[[111 113 129 138 137 130 109]
 [122 138 111 136 138 114 130]
 [135 119 149 114 114 146 123]
 [130 141 114 134 138 115 140]
 [152 144 119 112 115 122 151]
 [123 138 111 138 138 112 134]
 [119 123 124 136 137 126 121]
 [115 115 141 122 120 139 114]
 [124 142 108 139 139 115 134]]
=>
[[111 113 129 138 137 130 109]
 [115 115 141 122 120 139 114]
 [119 123 124 136 137 126 121]
 [122 138 111 136 138 114 130]
 [123 138 111 138 138 112 134]
 [124 142 108 139 139 115 134]
 [130 141 114 134 138 115 140]
 [135 119 149 114 114 146 123]
 [152 144 119 112 115 122 151]]

[[141 134 131 115 125]
 [110 132 122 150 137]
 [147 125 134 106 121]]
=>
[[110 132 122 150 137]
 [141 134 131 115 125]
 [147 125 134 106 121]]

[[126 137 142 114 121 135 111 120 138 116 120 144 119 153 136 137]
 [135 127 106 150 135 131 149 135 116 150 138 104 138 107 123 112]
 [121 128 150 107 122 124 108 122 139 107 118 152 119 148 133 145]]
=>
[[121 128 150 107 122 124 108 122 139 107 118 152 119 148 133 145]
 [126 137 142 114 121 135 111 120 138 116 120 144 119 153 136 137]
 [135 127 106 150 135 131 149 135 116 150 138 104 138 107 123 112]]

[[135 128 130 135 135]
 [146 111 109 108 145]
 [118 148 149 152 118]
 [121 144 144 146 121]
 [143 114 111 109 143]
 [120 140 133 127 121]
 [153 109 117 126 151]
 [129 128 118 108 129]
 [132 133 140 149 132]
 [147 116 123 131 146]]
=>
[[118 148 149 152 118]
 [120 140 133 127 121]
 [121 144 144 146 121]
 [129 128 118 108 129]
 [132 133 140 149 132]
 [135 128 130 135 135]
 [143 114 111 109 143]
 [146 111 109 108 145]
 [147 116 123 131 146]
 [153 109 117 126 151]]

[[150 120 127 139 147 127 111 111 128 128 134 150 130 120]
 [128 123 146 135 130 146 128 128 114 146 115 127 113 124]]
=>
[[128 123 146 135 130 146 128 128 114 146 115 127 113 124]
 [150 120 127 139 147 127 111 111 128 128 134 150 130 120]]

[[112 127 137 130 113 124 130 123]
 [111 142 136 133 133 128 125 125]
 [121 135 138 128 119 133 123 113]
 [106 146 148 122 129 123 114 129]
 [150 122 128 126 105 125 125 129]
 [115 124 120 138 138 127 126 110]
 [128 118 141 122 101 118 138 142]]
=>
[[106 146 148 122 129 123 114 129]
 [111 142 136 133 133 128 125 125]
 [112 127 137 130 113 124 130 123]
 [115 124 120 138 138 127 126 110]
 [121 135 138 128 119 133 123 113]
 [128 118 141 122 101 118 138 142]
 [150 122 128 126 105 125 125 129]]

[[105 119 120 150 132 140 136 130 114 131 116]
 [110 115 107 110 132 149 123 114 111 108 109]
 [139 120 126 138 144 151 105 138 110 115 119]
 [118 150 146 147 120 106 114 119 150 131 106]
 [117 139 138 143 122 115 108 108 129 142 120]
 [141 141 128 132 111 149 145 142 108 118 131]
 [138 110 126 138 140 124 119 137 138 114 107]
 [108 137 113 131 111 146 105 151 114 131 113]]
=>
[[105 119 120 150 132 140 136 130 114 131 116]
 [108 137 113 131 111 146 105 151 114 131 113]
 [110 115 107 110 132 149 123 114 111 108 109]
 [117 139 138 143 122 115 108 108 129 142 120]
 [118 150 146 147 120 106 114 119 150 131 106]
 [138 110 126 138 140 124 119 137 138 114 107]
 [139 120 126 138 144 151 105 138 110 115 119]
 [141 141 128 132 111 149 145 142 108 118 131]]
